One vector is turned by the same rotation once a step. Each row is the vector after some number of steps, and that number follows the row.
The counts run from 0 to 483.
[102 117 138 136 126 116 159 142  98 118 121 108 161 167 122 141 100 153
 172 147 171  96 104 100 175 150 105 134  94 164 161 104 173 138 191 140
 151 125 120 132 107 165 193 133 204 136 136 129 160 135  82 135 124 166
 130 101  98 123 123 151 140 118 166 138 128 115 129 136 144 123 101 137
 123 132]
170
[107 102 122 128 110 139 174 131 122 121 119 112 158 163 122 155  84 149
 156 144 136 163 135 132 180 174 126 170 116 147 176  99 159 149 171 148
 117 122 162 104 122 160 170 155 203 152 100 106 140 115 103 149 132 158
 118  92  91  89 130 121 150 151 159 145 121 117 159 132 134 153  98 130
 152 118]
271
[ 94  88  98  94  98 127 173 124 113 128 118  90 149 157 128 150  94 137
 160 157 164 128 146 146 173 180 114 162 126 120 157 108 157 147 172 145
 142 165 149 109 155 155 174 158 171 156 128 135 133 133 115 139 109 158
 102 103 102 123 143 111 131 174 176 143 108 144 165 109 145 130 110 113
 170 142]
284
[132 144 141 141 146 148 140 142 110 140 128 105 172 181 104 113  91 150
 167 167 149 120 120 145 165 159 119 165 104 153 161 127 185 134 172 112
 138 129 165 108  92 164 159 138 212 130  91 114 142 120 113 138 121 168
 103 102  83 120 116 130 157 124 165 136 101 125 143 153 124 149 111 135
 127 138]
47
[100 107 121 123 107  98 157 126 120 131 130 121 169 163 128 143  78 144
 187 143 149 117  87 119 157 144 117 143 103 152 168 114 166 148 169 126
 139 135 152 126 135 164 163 137 197 146 118 140 138 120 102 133 109 194
 122  96  81 109 126 115 160 135 181 139 120 133 161 115 149 172 123 118
 157 140]
261
[ 83  95 107 124 115 106 163 131 115 109 101  86 169 160 123 133  95 161
 163 172 180 100 138 113 161 135 115 124 102 142 162  94 164 147 197 148
 136 157 129 122 117 137 186 140 170 146 126 131 155 137  98 144 141 153
  89  92 126 114 122 136 127 120 172 126 125 105 161 118 162 122 109 124
 123 131]
162
[121  96 146 116 139 146 148 134 127 150 115  69 171 148 111 129 113 145
 180 146 164 112 144 125 191 160 134 144 123 139 157 101 161 148 173 119
 143 140 165 105  90 150 145 157 198 130 104 152 153 123 107 112 134 173
 113  75  92 116 128 120 131 137 187 140  98 128 121 141 142 135  96 135
 127 113]
212
[100 113 127 129 127 149 161 127  94 111 105  76 163 169 117 145 108 137
 141 162 174 122 154 125 188 162  99 154 114 160 139  97 188 132 178 140
 144 126 131 105 104 162 185 116 186 158 113 115 154 146 102 154 140 142
 109 126 105 125 144 137 155 145 156 149 110 107 164 138 121 115 106 118
 141 144]
144
[104 111 113 129 117 128 161 125 123 144 117  90 152 192 125 122  89 148
 164 149 150  99 158 146 137 159  96 140  88 150 157 137 151 165 183 123
 157 163 169 127  99 148 162 137 193 134 102 134 137 105 117 139 102 191
 106 117 105 104 135 100 132 118 179 131 120 139 166 129 130 151 110 100
 154 133]
424
[126 126 147 128 133 151 150 136 109 137 143 113 155 180 122 137 103 153
 177 138 140 110 119 138 155 169 112 176  84 146 163 131 163 153 178 127
 157 127 157 114 100 156 161 132 225 113 103 123 164 117 110 121 100 168
 112 107  90 118 144 124 143 131 185 146 119 145 119 151 123 138 112 150
 131 124]
399
[ 98 137 123 106 119 124 147 127 107 113 129  90 175 172 128 146 108 161
 178 170 151 101 115 143 153 149  92 161  92 141 168 136 138 163 191 137
 159 150 124 130 129 162 171 125 181 101 120 120 176 130 102 127 125 168
  89  96 115 123 131 132 134 123 196 135 108 152 136 124 138 103 109 140
 121 124]
1
[ 79  90 105 123 107 116 169 116 127 110 146 107 146 148 148 162  97 164
 171 139 162 113 116 138 164 150  91 152 102 137 167 100 166 159 187 127
 139 148 146 112 153 147 167 143 176 130 128 143 145 125 103 124  91 185
 108 100  95 117 136 140 145 141 174 137 134 144 163 117 147 158 113 142
 159 133]
292
[106 112 102 140 117 138 186 111  95 121 124  93 145 170 156 148  86 153
 153 150 169 127 129 142 173 161  94 147  91 142 170 108 164 153 175 136
 154 152 160 112 106 147 151 160 188 134 111 118 123 115 125 139 110 177
  96 114 125  98 131 121 120 115 156 127 122 133 193 135 134 140  92 113
 148 137]
102
[ 97 131 137 122 136 134 150 156 104 116 128 123 147 198 110 119 104 145
 163 157 138 116 128 139 166 178 105 162 104 159 158 129 155 154 189 124
 135 137 140 123 115 176 188 151 208 129 118 105 168 120  91 140 116 171
 114 110 100 130 125 143 141 126 168 120 113 120 124 149 118 111 112 133
 144 115]
366
[131  93 129 121 119 144 155 145 115 156 108  78 190 161 128 129  86 148
 177 159 159 112 117 131 161 148 127 156 103 118 180  92 146 146 168 118
 137 155 162 119 127 144 154 134 198 104 105 155 155 152 101 142 134 152
 104 106 105 121 128 105 134 147 190 151  97 126 151 115 161 122 138 127
 124 144]
221
[128 132 121 114 133 158 153 128 122 147 125  76 173 169 116 116 101 151
 166 170 145 128 153 170 168 171 119 177 120 125 166 126 155 157 178 129
 138 162 177 100 120 149 140 159 184 121  88 124 148 119 130 124 123 160
  76  95 104 124 129 112 130 142 190 136  94 150 150 133 129 132 108 127
 136 119]
410
[ 96 112 132 120 121 143 160 134  93 111 127 102 152 188 137 148 101 147
 160 156 150 103 126 137 144 162  94 165  69 138 164 120 152 159 186 126
 158 139 139 121 112 151 174 120 206 105 116 118 182 134 104 138 116 160
  88 127 126 120 151 123 130 126 182 138 115 132 140 142 125 101 125 148
 126 134]
6
[103 102 116  92 117 145 155 128 105 120 120  82 158 162 121 159  97 133
 163 159 159 134 144 147 194 164 117 160 110 139 156  88 162 121 165 106
 159 142 140 110 140 148 184 124 202 104 121 132 149 149 110 133 114 154
 119 127 108 124 149 120 144 168 168 142  90 153 152 105 148 113 117 142
 162 138]
313
[102 111 110 136 118 123 173 114 107 112 111  82 181 160 141 151  84 162
 162 165 172 126 132 132 173 124 107 134  87 155 171  75 163 131 180 133
 154 142 142 117 114 125 169 116 187 114 109 125 147 137 112 143 135 157
  99 122 125  98 133 124 141 122 161 136 119 126 192 107 159 137 110 129
 130 131]
131
[ 88  92  97  98  99 121 174 120 121 125 123  89 151 157 134 147  99 144
 165 150 156 127 149 144 171 171 108 158 126 129 159 102 150 160 181 148
 136 167 150 105 161 149 172 158 170 152 125 134 141 125 111 131 109 161
 102 100 102 125 143 116 131 164 182 140 117 147 167 106 144 140 111 113
 169 125]
286
[100 114 140 125 133 148 162 141  94 116 124 105 138 197 134 131 105 141
 161 149 147 112 146 142 166 172 103 158  81 149 155 112 155 158 179 112
 154 142 155 113  97 147 170 144 216 109 110 117 170 120 110 135 116 170
  97 125 128 123 147 124 119 119 170 121 106 130 140 148 115 107 112 140
 140 117]
10
[107 102 121  95 116 148 157 129 105 120 122  81 157 157 120 159 103 139
 162 155 159 133 143 145 191 164 118 164 113 139 155  90 161 120 170 108
 158 139 137 109 138 148 185 122 204 104 121 132 152 153 108 133 109 151
 121 127 101 124 150 126 148 171 166 149  94 157 148 106 149 115 115 147
 157 139]
312
[113  87 111 115 115 137 141 138 134 157 110  77 174 150  98 127  91 149
 163 163 165 110 141 130 157 162 124 155 130 124 160 118 174 141 172 126
 121 155 165 112 130 163 166 140 172 158 106 151 130 141 101 145 120 155
 111  87  73 122 122 117 162 164 180 156 107 122 146 120 154 156 124 116
 147 162]
249
[107 109 129 110 118 152 149 119 127 123 133  78 164 147 114 170 114 164
 160 140 153 136 147 141 191 163 101 169 117 154 159 104 157 136 184 133
 150 125 134 113 128 160 184 124 196 111 113 128 151 139  99 128 110 157
 134 104  80 110 139 145 162 157 167 160 116 156 135 122 142 132  93 154
 145 123]
307
[ 82  98 101 113 104 113 174 119 129 120 140  98 152 153 144 149 101 154
 173 140 158 119 135 143 166 157  97 156 119 135 163  95 153 163 190 145
 135 157 147 111 164 144 165 153 169 142 127 138 150 119 107 123 100 177
 107  99  96 124 142 129 137 148 183 137 130 150 164 108 147 152 113 124
 166 116]
289
[ 98  99 122 102 129 143 150 148 119 121 121 101 145 175 104 111 106 144
 163 172 158 108 162 146 155 177 136 166 112 119 151 115 173 151 188 130
 129 159 154  96 122 139 176 161 194 151 111 121 166 122 117 127 120 148
  77  90 116 133 143 122 122 157 185 128 107 122 119 136 131 120 116 146
 136 121]
376
[ 99 118 126 127 139 136 167 139 105 119 111  82 162 167 120 115 113 138
 152 162 173 121 163 138 198 155 116 149 129 161 137  68 189 126 191 137
 140 147 144  99 127 139 181 143 188 154 120 122 157 141 107 134 132 140
 109 122 105 146 140 144 137 142 158 134 109 113 163 129 134 128 113 116
 151 112]
149
[134 143 139 137 145 153 140 140 107 143 128 102 172 176 100 112  89 146
 165 172 150 119 122 147 166 161 121 168 104 146 159 133 190 134 170 112
 140 131 162 109  93 168 161 136 206 131  91 114 141 126 112 138 121 164
 101 100  84 117 115 130 158 129 168 141  99 123 141 152 127 144 110 136
 127 148]
48
[ 83 122 115 105 119 105 133 132 118 100 122 102 176 169 108 142  91 159
 174 187 154 109 105 137 151 136 112 150  97 139 167 129 159 148 181 115
 131 140 128 120 125 160 183 121 176 120 117 119 171 134 100 139 135 171
  75  92 110 119 120 133 156 131 182 120  97 125 145 121 149 120 125 146
 127 141]
355
[ 97 111 105 139 121 144 165 114 108 109 127 104 143 163 120 145  93 158
 140 163 176 123 146 138 160 165 104 163 102 146 150 128 203 135 184 148
 136 134 149 100 105 153 177 140 183 174 105 107 125 119 117 144 109 154
  94 102  97 107 134 135 156 139 148 145 131 118 166 147 124 155  97 133
 142 154]
464
[103 118 115 141 123 123 174 119 109 115 109  85 177 170 141 148  84 163
 160 159 165 129 128 133 182 130 101 133  92 166 171  77 159 131 182 131
 150 139 141 122 109 136 173 125 191 109 108 118 143 134 108 144 133 163
 109 125 124  97 123 131 141 111 153 131 119 124 193 113 154 133 106 122
 137 122]
133
[104 136 127 140 130 130 161 121  98 115 112  80 174 169 131 151  99 149
 155 159 168 125 122 128 192 144  83 139 105 177 157 105 169 138 179 128
 151 124 131 126 102 170 174 121 185 126 116 113 144 138  97 146 132 174
 123 119 102 110 118 149 157 109 152 138 110 126 177 136 130 126  93 112
 138 136]
138
[107 120 109 144 122 141 179 106 104 127 127  83 153 161 148 150  99 157
 148 145 169 126 143 143 178 163  83 150 102 153 166 120 165 161 181 146
 152 144 152 115 101 159 152 157 175 140 109 121 125 111 119 135 113 178
 107 103 110  99 122 135 132 110 157 135 129 136 182 145 125 142  78 112
 143 133]
105
[116 115 123 130 117 146 168 135 115 130 132 111 160 160 123 147  91 153
 157 146 139 158 126 143 189 179 114 177 131 145 178 102 164 144 176 143
 118 131 156 104 138 170 171 163 195 141 107 113 133 128 100 143 119 157
 127  97  76 110 121 138 153 153 157 150 116 133 155 134 133 151 100 131
 154 123]
274
[117 128 141 141 134 135 157 137 120 129 118 111 172 193 115 114  88 151
 170 155 137 117 140 134 147 148 125 152  85 161 161 111 165 148 181 125
 145 132 169 114  84 137 163 126 221 125  89 114 164 104 113 134 129 163
 103 114 106 102 136 108 145 116 174 130 116 116 145 139 128 151 120 132
 128 112]
42
[120 127 146 130 126 142 155 134 113 134 139 110 155 182 122 137 102 156
 176 139 134 109 125 136 147 167 108 168  85 151 168 131 153 164 187 141
 157 134 155 120 101 152 163 134 221 117 103 121 170 107 106 119 109 169
 115 100  93 111 143 120 135 125 188 143 125 144 119 143 125 137 106 143
 128 115]
397
[103  77 139 146 125 145 165 138 119 137 115  98 156 178 131 140  89 138
 155 139 150 121 137 125 154 165 107 161  96 139 157 100 175 166 164 121
 118 127 178 103 101 157 148 129 201 147  96 137 156 126  97 153 129 165
 104 114  98 113 146 108 154 140 173 147 113  97 160 148 119 150 136 123
 144 142]
236
